One turning vector, and how many ticks it has turned:
The counts run from 0 to 133.
[114 119 151 146 145 132 111 130 153  48 147 183 126 143 133 154 115 128
  82 108 100 112 175 154 115 158 146 126 133 154 143 136 125 128 151 137
 109 115  72 148 133 109 105 156 142 145  99 133 111 135 157  80 120 143
 146 148 129 118 163  98 117  88 104 119 133  92 182  94 119 156 127 119
  89 119  86 119  85 115  73 142 149  70 140 180 108 131 125 143] | 132
[134 103 105  77 123 139 118 123 131  95 186 133 137 137 102 119 113  88
 136  94 111 116 116 115 188 164 153 131 118 158 106 119 143 156 130 103
 119 149 102 126 139 152 149  88 172 130 114 157 168 128 156 174 130 123
  91 200 136 137  92 143 138 123 136 127 158 162  79 105 115 100 129 128
 116  93  90 158 139 119 138 124  75 161 122 123  84 138 143 104] | 18
[136 145 132 101 124 109 184 180 148 124 122 125  86  76 183 145  95  89
 144 195 123 114 121 150  72 137 116 116 115 117 166 125 121 118 120  92
  92 137 120 139  74  99 135 120 125 116 106 135 113 124 146 172 127 139
 180 121 126 158 142  86 123 107 170 102 114 101 171  94 113 145 128 142
 151 161 118 138 161 152 117 103 122  93 124 126 120 138 116 122] | 90
[129  84 141  83 132 126  59  88 136 195 161 158 140 148 107 118 144 141
 130 143 117 114 100 154 160 171 176 125 117 117 116 149  94 157 143 177
 157 127 139 141 126 145 132 113 113 136 135 178  97 113  92 131 137 139
 108 156 108  93  86 102 110  79 137 172 131 140 133 115 116 117  82 133
 115 120 136  98 132 112 129 147 121 108 143 109  92 159 162 143] | 37
[133  99 128 112 131 129  65 153 147 189 169 158  94 127 114  90 133 144
 135 125 129 133 108 177 104 131 159 129 119 104 138 167 113 126 145 146
 152 126 154 164 118 157 155 125  90 153 145 194  92 160  77 151 117 141
 144 111 108 102 106 128 127  69 188 120  99 126 124  92 105 126  93 139
 140 147 125 125 119 148 130 143 124 153 163 128 102 144 131 126] | 66
[133 132 134  91 124 105 152 165 143 170 146 106  95  77 137 149 124  67
 174 182 126 107  98 144 114 151 161 141  97  94 130 124 149 134 132  99
 103 142 128 120 101 124 163  96 158  99 156 184 120 114 134 201 140 126
 155 160 124 160 102  93 132 152 163 105 154 142 107 101  98 135 124 169
 137 129 138 136 178 159 134 101 124 116 108 116  88 149 146 119] | 61
[135 108 100  73 104 139 143 131 137  88 173 114 135 121 118 137 109  63
 135 107 114 100  82 118 175 155 143 130 120 149 122 115 137 158 137 103
 124 148 106 109 128 143 134  97 164 114 122 144 160 120 164 179 156 114
  98 198 133 156  84 126 130 133 147 141 139 156  99 110 114 106 135 141
 113  98 105 133 164 124 135 106  77 146  96 116  75 147 161 110] | 17
[163 126  86  95 149 160 110 177 134  84 162 156 116 119 114  93  99 131
 122  96 123 128 141 135 128 142 144 115 126 165 164 150 112 124 150 125
 150 145 129 165 116 163 134 129 113 155 101 151 145 185 119 154 110 141
 120  99 115 127 150 134 122  72 165 108  87 168 148  84 138 109 119 121
 136 142  75 144 118 140 124 152  66 178 158 127 110 116 104 115] | 110
[143  92 112 102 130 158  60 117 139 109 159 193 140 157 117  76 120 136
 104 119 114 117 147 152 160 175 151 106 139 132 146 163  89 157 122 139
 155 105 136 178 128 162 109 143 105 169  88 151  97 144 113 116 101 166
 113 132 117 100 129 129 112  62 144 128  99 136 146 104 136 113 134 129
 106 128  97 115  89 132 120 161 101 131 157 146  87 163 122 126] | 6
[135 106  99  64 141 143 120 146 100 131 117 159 152 158 151  98  69 122
  89 131 121 147 122 131 103 144 164  97 145 155 177 133  74 114 144 124
 138 116  95 165  99 118 105 132 117 170  73 107 144 146  91 128 140 119
  90 109 127 136  87 115 130  50 134 142  83  94 159 104 121 128 142  87
 109 159  97 124 121 113 105 146 100 130 122  65 121 171 150  96] | 113
[103 105  85 101 128 134  95 134 111 129 174 173 156 176 133  86  87 115
 102 146 128 100 149 139 141 158 150 121 154 119 141 145  79 121  99 136
 157  93 128 152 103 130 112 149 111 153 106 144 103 159 121 127 145 132
  96 138 133 127  58 135 140  65 149 122 108 110 121  99 116 120 138 127
  77 156 105  98  89 128 101 139 104 103 122  98  97 204 156 132] | 128
[105  76 153 104 132 114  77  99 113 190 162 145 132 162 122 150 111 126
 123 127  99 126 116 144 134 159 162 161 135 116  94 122 114 139 128 157
 131 109  99 118 116 115 141 104 151 144 155 165  91 115 116  99 159 116
  85 177 138 130  50 108 126 108 122 170 148  87  99 105  91 155 128 119
  91 134 133  97 116 111 104 132 160  68 121 119 111 180 192 161] | 39
[129 147  80  99 124 143 153 188 128  54 174 128  94 111 115 116  84  86
 117  89 134 121 147 127 106 113 128 127 119 161 156 128 147 101 132  98
 110 142 102 137 112 134 147 118 136 137 116 140 171 171 143 167 130 136
 120 135 136 170 125 147 161 118 174  96 115 132 104  91 134 107 144 128
 127 134  55 173 144 155 112 122  72 187 150 132 100 128 106 110] | 108
[168 138 100  71 136 135  78 145 131 128 175 116  93 110 105 150 123 134
 152  96 140 171 114 123 131 113 161 139  95 160 141 132 157 127 174 133
 138 155 114 149 144 144 164  86 134 144 130 191 166 155  98 167 125 100
 113 123 116 138 125 139 150 119 181 100 162 147 129  97 109 100 114 123
 161 130  89 179 179 143 152 165  65 197 158 111 107 111 125 111] | 79
[133 146  81  60 113 120 138 141 127  59 182 106 122 114 153 128 105  42
 151 177 145 109 145 106 142 134 162 131 107 143 134  94 152 141  95 102
 106 114  94 123 121 123 129 118 158 105  96 152 156 136 157 196 153 138
 136 191 139 175 107 133 150 150 159  82 166 140 115 115 128 107 149 135
 116 112  97 163 150 121 129 132  70 117  99 122  95 162 136 114] | 122
[128 152 111 113 134 116 174 148 154  68 162 133 115 102 172 121 109  74
 158 198 121  64 123 124 167 163 154 125 123 134 126 133 123 159 100 120
 115 124 112 129  89 135 107 143 162  92 113 142 124 140 175 190 137 150
 164 174 115 144 117  83 117 128 136  96 125 173 153  91 136 103 115 156
 115 118 118 119 125 132 121 109 103  97 116 136  69 158 138 115] | 0
[153 125  85  92 135 155 118 176 140  57 164 149 101 126 111 103  92 110
 121  89 126 137 146 126 131 128 135 121 118 164 169 139 130 119 147  99
 143 148 104 160 132 160 158 132 126 154 101 150 163 173 123 163 118 136
 122 115 122 135 146 141 137  93 182  92 116 143 130  87 129 127 139 125
 139 146  61 153 123 158 120 148  58 185 150 135  95 129  98 100] | 109
[135 126 120  93 153 103  71 131 128 102 144 136 126 165 136 179  93 139
 114 158 143 156 172 129  67 116 166 163 129 136 130  87 131 105 147 163
 145  96  79 139 140  89 112 137 137 144 111 147 119 152 116  94 163 102
 101 140 132 154  97 136 157 101 141 126 169  67 147 120 107 153 139  93
  75 152 108 138 115 105 106 158 137  95 132 130 149 172 163 146] | 100
[120  92 133  57 100 142 123 127 138 141 159 128 109  97 141 111 116  37
 138 125  96 136  90 136 147 166 145 105 102 136 146 129 125 168 125  69
  98 140 132 122 137 152 162  73 144 142 115 146 119  79 145 187 132 157
 145 184 132 140 105 125 129 131 138 144 151 128  95 118 121 122 151 140
 150  92 116 156 177 141 129 105 109 116  85 121  72 149 125 113] | 32
[140 124 140  86 128 117 169 128 153  81 152 109 145  92 140 152 113 101
 137 174  95  70  94 127 178 179 138 132 126 142 139 128 137 162 129 112
 102 167  95 115 114 119 127 115 157  95 110 149 143 116 194 160 139 130
 130 169 114 145 111  68  96 132 122 151 132 165 161 114 130 114 109 155
 140 112  97 118 157 144 127  96  94 109 109 141  66 145 141 120] | 15
[121  85 124  96 139 156  71 115 124 121 157 190 156 162 131  84 107 132
 103 124 108 108 128 139 150 169 151 106 144 131 157 156  65 151 116 138
 152 116 124 169 113 153 116 151  99 162 106 143  87 146 104 104 129 152
 112 131 118 104 107 106 101  54 134 154  88 129 156 102 144 124 117 121
  93 148 111  92  86 125 105 147 130 100 140 132  81 175 146 134] | 7
[175 134  94  76 145 134  80 161 127 140 168 129 101 111 112 141 123 167
 148 106 145 152 109 133 130 128 164 141 115 142 140 124 137 126 171 157
 168 157 125 167 141 151 153 110 128 136 131 200 152 177  80 154 120 113
 104 112 111 124 131 138 119  89 188 116 140 152 141  96  98 105  99 106
 158 138 115 151 153 131 155 175  88 188 164 103 116 104 151 118] | 80
[141 120 105 103 144 108 125 160  98 204 142 139 132 147 131 119  93 163
 125 145 151 131 117 142  95 118 161 155 149 110 133 118 110  93 140 145
 157 129 111 157  84 102 122 123 137 150 117 164 121 180  80 132 158  90
  99 100 144 127  65 118 137  68 159 120 112 118 129  96  93 131 100  97
 115 173 131 116 110 113 123 142 105 126 137  60 125 154 188 122] | 83
[130 115 155 141 138 139 138 138 165  41 138 168 128 129 164 153 117 127
  93 143  82  91 133 148 122 157 131 129 128 150 154 136 124 157 144 122
 107 137  76 143 102 106  96 152 141 134  91 109 104 123 167 105 127 140
 151 152 116 123 164  68  99  92 100 140 120 100 209 105 132 146 118 132
 116 131  92 114 104 122  93 125 141  58 142 183  97 133 121 144] | 133
[144 125 112 115 130 134  64 159 137 173 178 151  87 121 103 102 129 137
 151 109 127 144 132 173 125 118 167 129 107 108 125 148 124 127 140 126
 154 135 153 158 123 173 170 116 122 154 148 205  94 162  99 163 108 139
 149 127 114 107 118 153 131  99 203 110 133 147 101  80 104 126 115 143
 142 152 121 150 129 152 129 152 121 171 168 140  92 114 107 140] | 65
[134  75 153  87 117 119  88 131  94 220 120 146 132 143 133 116 117 140
 115 107 104 162  90 151 114 148 163 127 139 135 136 135  88 124 158 128
 121 136 111 159 103 120 146  97 132 166 112 142 101 104  76 131 138 122
 100 122 136 105  82  95 106  59 129 178 112 113 136 111  93 150 116  99
 138 155 139 104 143 115 134 139 143 109 135  73 132 138 182 107] | 53
[124 145  92  92 126 114 168 175 133  52 156 124 103  99 131 139  74  78
 127 118 135 104 130 123 118 124 122 144 124 148 154 132 141 116 131  96
 106 142 102 130 111 118 146 121 153 119 125 138 163 171 173 174 163 124
 124 137 144 179 106 126 150 135 168  81 116 129 109  86 106 133 141 142
 122 124  75 159 158 158 116 103  69 157 138 132  89 150 124 107] | 107
[141 122 124  80 110 128 158 107 148 102 157 109 151 110 136 149 106  64
 141 151  98  86  75 105 171 174 140 131 115 151 132 125 129 171 127 111
 108 162  99 110 117 141 129  98 164 113 123 142 142 106 178 169 148 115
 104 175 122 149  91  84 126 129 121 140 140 173 129 112 128 119 109 150
 138 106 102 133 170 142 129  94  80 113 108 125  66 157 146 104] | 16
[125 143 128 145 142 118 133 183 114 124 129 160  91 146 150 158 116 140
 127 121 142 159 177 163  82  92 150 160 136 127 122 111 141  64 146 142
 125 118  78 154 112  91 132 134 152 154 107 161 125 167  94 119 115  96
 160 138 162 131 136 107 127  99 154  80 144  83 145  98  89 183 126  86
 113 177 106 143 108  99 102 153 161  87 157 116 171 107 174 132] | 86
[161 155 153 125 133 104 162 155 145 150 145 117  85  77 154 156 152 113
 173 189 108 111  90 163 130 152 162 150 106 106 109 117 145 139 149 134
 104 144 117 140 101 111 169 119 160  94 148 179  98 114 135 176 134 107
 164 159 115 131 151  53 102 122 137 120 157 130 174  99  92 142  89 144
 157 133 155 122 163 118 128 122 146  83 140 133  93 118 161 127] | 59
[129 104 174 148 117 141 156 153 156 103 132 167 104 116 157 131 146  99
 130 122  72 108 133 173 153 157 141 121 110 133 120 129 122 144 140 108
  74 140  90 136 116 128 130 128 156 127 105 136  96  95 144 147  91 147
 192 183 133  98 175  62  92 114 110 126 140 131 180  98 113 157 132 134
 143 125 123 133 127 112 111 126 167  57 144 161 101 111 134 135] | 28
